One turn moves each row of this set onto another row. After a few examples, where does it send each row asked below?
zemag: .12 -.15 .30 -.17 -.06 .01 -.18 -.32 .22 -.20 -.06 .15 -.08 .25 .23 -.04 -.15 .27 .01 -.26 -.26 -.40 -.19 .20 .07 .22 -.03 .04 .07 .00 -.01 .01 -.12 .17 .02 -.12 -.03 -.18 .06 .18 .17
fiv: -.02 .24 .14 -.35 .03 .03 -.28 .01 .01 -.03 .06 .24 -.44 .21 -.50 -.01 -.17 .01 .05 -.24 -.17 -.28 -.26 .19 -.11 .20 .34 .09 -.02 .05 .10 -.22 -.02 -.01 .03 -.17 .00 -.27 .05 .28 .17
gelin: .12 -.02 .00 -.24 .05 .06 .16 -.25 .04 -.39 -.22 .17 -.11 .10 .16 -.01 .05 .37 .13 -.43 -.17 -.23 -.35 .08 -.05 .20 .07 .14 .06 -.03 .08 .02 -.07 .05 .00 -.05 .01 -.16 -.13 .17 .23
Gite: -.11 -.05 .12 .05 -.01 .02 .17 -.06 .14 -.23 -.02 .23 -.03 .17 .03 .23 -.09 .16 .12 -.36 -.10 -.36 -.28 .32 -.09 .38 -.02 .09 -.01 -.14 -.07 -.11 -.23 .07 -.02 .26 -.06 -.25 .05 .30 .17
nedo: -.01 .15 -.01 -.31 .06 .01 -.04 -.17 -.02 -.09 .07 .14 -.42 .14 -.50 .02 -.04 .14 .00 -.31 -.28 -.09 -.22 .11 -.11 .22 .41 .19 -.06 .03 -.08 -.24 .08 -.12 -.07 -.16 -.11 -.26 -.02 .19 .11
gak: .17 .22 .07 .20 -.13 .27 .14 .06 -.07 .04 .05 .37 -.06 .28 -.03 -.26 -.11 .26 .01 -.15 -.14 -.18 -.28 -.06 -.23 .25 .01 .03 -.01 -.01 .38 -.14 -.16 .05 .16 -.09 .21 -.29 .07 .21 -.01
bive: .18 .18 .01 .06 .02 -.21 .20 -.20 -.01 .00 -.12 .07 -.10 .19 -.09 -.33 -.03 .27 .17 -.14 -.25 -.20 -.19 -.15 .04 .05 .24 .13 .06 -.01 .18 -.18 .07 -.12 -.02 -.20 -.07 -.13 .08 .25 .30
debu: .10 .10 .16 .26 .08 -.07 .16 .08 .08 .25 .03 .09 -.13 .25 -.18 -.13 -.13 -.06 .39 -.13 -.32 -.35 -.11 -.03 .01 .14 .22 .13 -.08 .03 .00 -.14 -.11 -.03 -.09 -.06 .02 -.06 .08 .23 .32
bupoz: .01 .18 -.01 -.22 .09 .05 -.21 -.08 -.01 -.17 .15 .15 -.35 .07 -.53 .08 -.19 .13 .03 -.25 -.22 -.09 -.20 .08 -.07 .16 .30 .10 -.17 .01 -.01 -.23 .04 .00 .04 .12 -.09 -.31 .11 .34 .21
kon: .12 -.14 .08 -.12 -.15 .09 -.06 .00 -.11 .03 -.09 -.04 -.18 .25 -.22 .36 .12 .34 .11 -.35 -.06 -.17 -.32 .07 -.19 .34 .09 .18 .17 .04 -.05 -.20 -.10 .23 -.04 .12 .06 -.42 .12 .21 .33
kaga: .02 .19 .13 -.15 .15 .16 -.20 -.13 -.01 .04 .14 .20 -.45 .03 -.47 .12 -.12 .03 .08 -.22 -.28 -.31 -.24 .07 -.05 .30 .33 .19 -.21 .09 .06 -.16 .08 -.02 -.10 -.17 -.05 -.24 .05 .19 .22
lun: .15 .09 .10 .15 -.14 .24 .12 -.09 .13 .13 .16 .26 -.06 .44 .01 -.32 -.19 .38 .07 -.08 -.29 -.09 -.11 -.06 -.05 .21 .09 .06 .03 -.12 .15 -.21 -.19 .08 .16 -.17 .09 -.20 .08 .19 -.01
rolit: .11 .20 .09 .29 -.08 .29 .24 .04 .04 .16 .15 .22 .02 .31 -.09 -.10 -.14 .32 .14 -.20 -.32 -.12 -.22 -.01 -.13 .28 .11 .12 -.17 -.06 .13 -.23 -.31 .14 .12 .10 .15 -.24 -.05 .26 -.02
pog: .21 .25 .25 -.01 -.06 -.14 .08 .07 -.07 .13 -.22 .17 -.07 .24 -.15 -.26 -.10 -.01 .17 -.36 -.21 -.36 -.30 .02 -.16 -.06 .20 .03 -.14 .20 .09 -.10 -.20 .00 .14 -.05 .04 -.04 -.08 .26 .11
suf: .24 -.16 .06 -.29 -.14 .21 -.09 -.12 -.12 .09 -.20 .00 -.30 .20 .03 .26 .08 .23 .07 -.30 -.11 -.13 -.27 .02 -.15 .26 .06 .19 .10 .16 -.10 -.15 -.03 .11 -.08 -.12 -.11 -.33 .13 .01 .18
rura: .07 -.15 .16 -.11 -.08 .15 -.19 -.27 .15 .14 -.05 .03 -.16 .28 -.22 .31 .00 .51 .06 -.38 -.01 -.26 -.19 .00 -.03 .37 .11 .14 .12 -.06 -.01 -.15 .02 .25 .14 .01 .03 -.20 .10 .22 .37
Dutu: -.01 .02 .31 -.15 -.10 .02 .07 .10 -.04 -.22 -.11 .33 -.04 .21 .08 .13 .09 .13 .08 -.38 -.19 -.50 -.38 .23 -.27 .27 .08 .10 .05 .07 .16 .02 -.14 .00 .02 .00 .19 -.18 -.05 .14 .27
zas: -.02 .20 .08 -.21 -.02 .04 -.38 -.19 .13 .00 .13 .27 -.36 .12 -.47 -.05 -.10 .20 -.09 -.26 -.16 -.19 -.24 .16 -.09 .22 .30 .17 -.19 .06 -.11 -.22 -.04 -.04 .02 -.11 -.19 -.15 .10 .26 .21
pef: -.04 -.29 .14 .07 .11 .14 .12 -.13 .21 -.13 .08 .14 -.20 .19 .04 .06 -.05 .06 .24 -.29 -.22 -.44 -.11 .14 .00 .42 .00 .11 .12 -.09 -.10 .09 .01 .13 -.13 -.08 .10 -.16 -.01 .08 .29
gez: .01 .00 .18 -.38 -.11 .20 -.04 -.12 .06 .13 -.21 .25 -.21 .33 -.10 .36 -.05 .37 .05 -.47 .10 -.30 -.25 .02 -.14 .30 .12 .06 .10 -.07 .15 -.18 .02 .06 .26 -.03 .01 -.13 .08 .14 .22
lusom: .08 -.14 .10 -.24 -.06 .34 -.05 -.02 .02 .16 -.11 .20 -.31 .24 -.01 .44 -.13 .06 .15 -.27 .02 -.30 -.17 .03 -.12 .35 .00 .06 .01 .00 .00 -.16 .02 .09 .05 .01 -.10 -.21 .22 .03 .15
zoger: .16 .06 .18 .20 -.01 -.16 .01 -.31 .15 .15 -.10 .12 -.11 .17 -.21 -.34 -.26 .02 .02 -.29 -.10 -.32 -.10 -.01 .01 .11 .01 -.09 -.12 .10 -.04 -.08 -.02 .06 .12 -.06 -.13 -.11 .11 .26 .02
dudo: .03 .22 .03 .27 .00 -.26 .28 -.04 -.04 .00 -.08 .21 -.05 .11 -.30 -.15 -.13 .11 .03 -.24 .00 -.29 -.22 .01 -.13 .17 .08 -.01 -.04 -.04 .16 -.20 -.02 -.12 .06 .15 -.08 -.26 .16 .38 .13
gos: .14 .07 .08 .36 -.06 .31 .21 -.09 .06 .21 .11 .25 -.15 .25 -.15 -.28 -.10 .13 .05 -.21 -.16 -.19 -.19 -.01 -.15 .40 -.03 .05 -.02 -.01 .11 -.10 -.18 .15 .03 -.17 .13 -.30 .01 .14 -.12
Bil: .29 .16 .07 .11 -.06 .25 .21 -.10 -.03 .06 -.04 .14 -.11 .31 -.09 -.29 -.14 .29 .12 -.29 -.29 -.05 -.25 -.07 -.09 .17 .09 .04 -.01 .02 .20 -.14 -.25 .21 .14 -.11 .20 -.31 -.17 .21 -.13

zoger -> bive
Dutu -> Gite
lusom -> rura
Where do these go?
lun -> Bil
fiv -> bupoz

